The same turns and mirrors carry the whole set onto itself, and each row onto the other rows of its family. Which rows share a family with each named row? Give them in list order.
These 25 rows form 5 families of 5 rows each.
z518: [ -8 -24  -1   6 -10 -24  10  14  -3  18   8 -12  16  17  32  -1 -13  -3
  13  21  -4   3   9  14 -18 -19  -5 -20  -4  25]
z528: [ 11 -21   9 -20  -4   7   7  14  16  12  -4   8  -4  11   5   6   7   7
  -5  -1   3  12 -15  20 -40  -9  10  20   7  14]
z11: [  9  -5  14  10 -15 -36 -10  12  -3   7  -2  -4  20  13  14   8  -6  13
   9  25  11  -4  20  15 -29 -13  -9 -17 -12  25]
z76: [ -6 -33   0 -19   3   9  19  16   8  16   0  10  17  14  22  -9  -3 -14
  10  14  -1   8  -6   9 -28  -4   9   0   2  15]
z437: [ 10  -5  14   7 -24 -26 -11  22  -5   7  -2 -12  18   8   9   8  -3   9
   3  24   9   5  16  15 -32 -17  -5 -18 -30   8]
z114: [ -9 -33  -4 -14   3  -1  16   6  19  14   1   8   9  14  20  -8   2  -1
   9  10  -1   1  -4  11 -23  -2  14   7   4  33]
z13: [ 13 -12   8 -13   1  -4   1   1  15  11  -3  17  -3  11   7   7   9  10
   0  -3   8   2 -11  21 -40  -7  16  21   5  23]
z863: [ 27   0  20  -6 -17 -18  -8  17   2  11  -8   5  -2  12  -3  17   3  17
  -4   4  12   8  -3  25 -48 -17   0   8  -8  10]
z746: [ 25   5  18   1 -10 -26 -15   5   3   7  -5  10   5  11   3  18   4  18
   0   7  16  -1   4  23 -44 -14   2   7  -6  20]
z378: [ 28   5  16   4  -9 -16  -6   4   2  10   5   7   1  12   8  24  -4  17
  -3   1  12   5   0  23 -41 -24   3   6  -1   9]
z529: [ 15   0  13  14 -14 -32  -5  12  -9  11   5 -10  13  15  18  18 -10  10
   8  17   8   2  15  19 -29 -24 -13 -17  -7  16]
z645: [-11 -29   1   0 -18 -11  11  20   3  10   4 -12  23  10  21  -1  -5  -2
  11  27   0   5  15   5 -18  -8   0 -19 -24  17]
z264: [-14 -38  -1 -13  -7  11  18  14  13  12   5  -2  10  10  20   1   6  -7
   6  11  -3   8  -4   7 -22  -1  12   5  -9  16]
z392: [  5 -18   9 -15  -6   8   0  11  11   9   0   4  -4   7   8  11  16   0
  -5  -4   6   9 -15  19 -39  -5  14  22  -4   7]
z612: [ 14  -2  17   2 -17 -27  -5  20 -15  11  -4   1  24  15  12  11  -9   0
  11  25  13   4  16  15 -38 -15 -13 -20 -18   9]
z545: [ 13  -7  17   3 -27 -33  -5  20  -7  12  -4  -5  16  14   9  14  -8  15
   4  25   8   4  15  17 -37 -17 -11 -17 -19  14]
z464: [ 16 -13  10 -21   3   8   7  12   7  13  -5  18   3  12   6   5   5  -5
   2  -2   8   9 -14  18 -44  -8  13  16   2   8]
z799: [ -9 -33   4  -3 -20 -19  12  21   2  15   1  -8  23  15  26   2 -10   3
   8  33  -2   4  15   7 -22  -9  -7 -20 -11  20]
z451: [ 20   2  19  -3 -16 -14 -18  16  -1   6  -4  -1   1   5   1  14  11  10
  -6   5  13   7  -2  24 -45 -16   3   7 -16   3]
z587: [-12 -40   0 -17  -6   6  20  16  16  15   2   0  11  14  24  -4  -2  -2
   4  17  -5   9  -4   9 -24  -3   6   3   6  20]
z410: [ -9 -32  -7 -10   0  -4  18   7  12  21   8   3   8  14  31  -8  -7  -5
   6  10  -8   7  -9  15 -23 -16  16   0   4  24]
z595: [ 13 -15   3 -11   1   1   8   1  15  16   6  14  -2  11  16   9  -2   8
  -4  -2   2   8 -14  21 -36 -20  21  17   6  14]
z625: [-11 -28   0   1  -8 -21   9  13   8  11   2  -4  22  15  25  -7  -7   1
  15  26   1  -3  16   7 -16  -6  -2 -17  -6  33]
z694: [ -7 -25   3  -6 -10 -13  12  21  -5  15   0  -2  29  15  27  -4 -11 -12
  16  30   2   4  12   6 -24  -8  -6 -22 -10  15]
z501: [ 29   6  21  -7  -9 -13  -8  15  -7  10  -6  13   8  13   0  17   2   4
   3   6  16   6  -1  21 -51 -15  -1   4 -10   4]

Which other rows belong to the same family as z76? z612, z464, z694, z501
Which other rows belong to the same family as z451? z437, z645, z264, z392
Which other rows belong to the same family as z378? z518, z529, z410, z595
Which other rows belong to the same family as z114? z11, z13, z746, z625

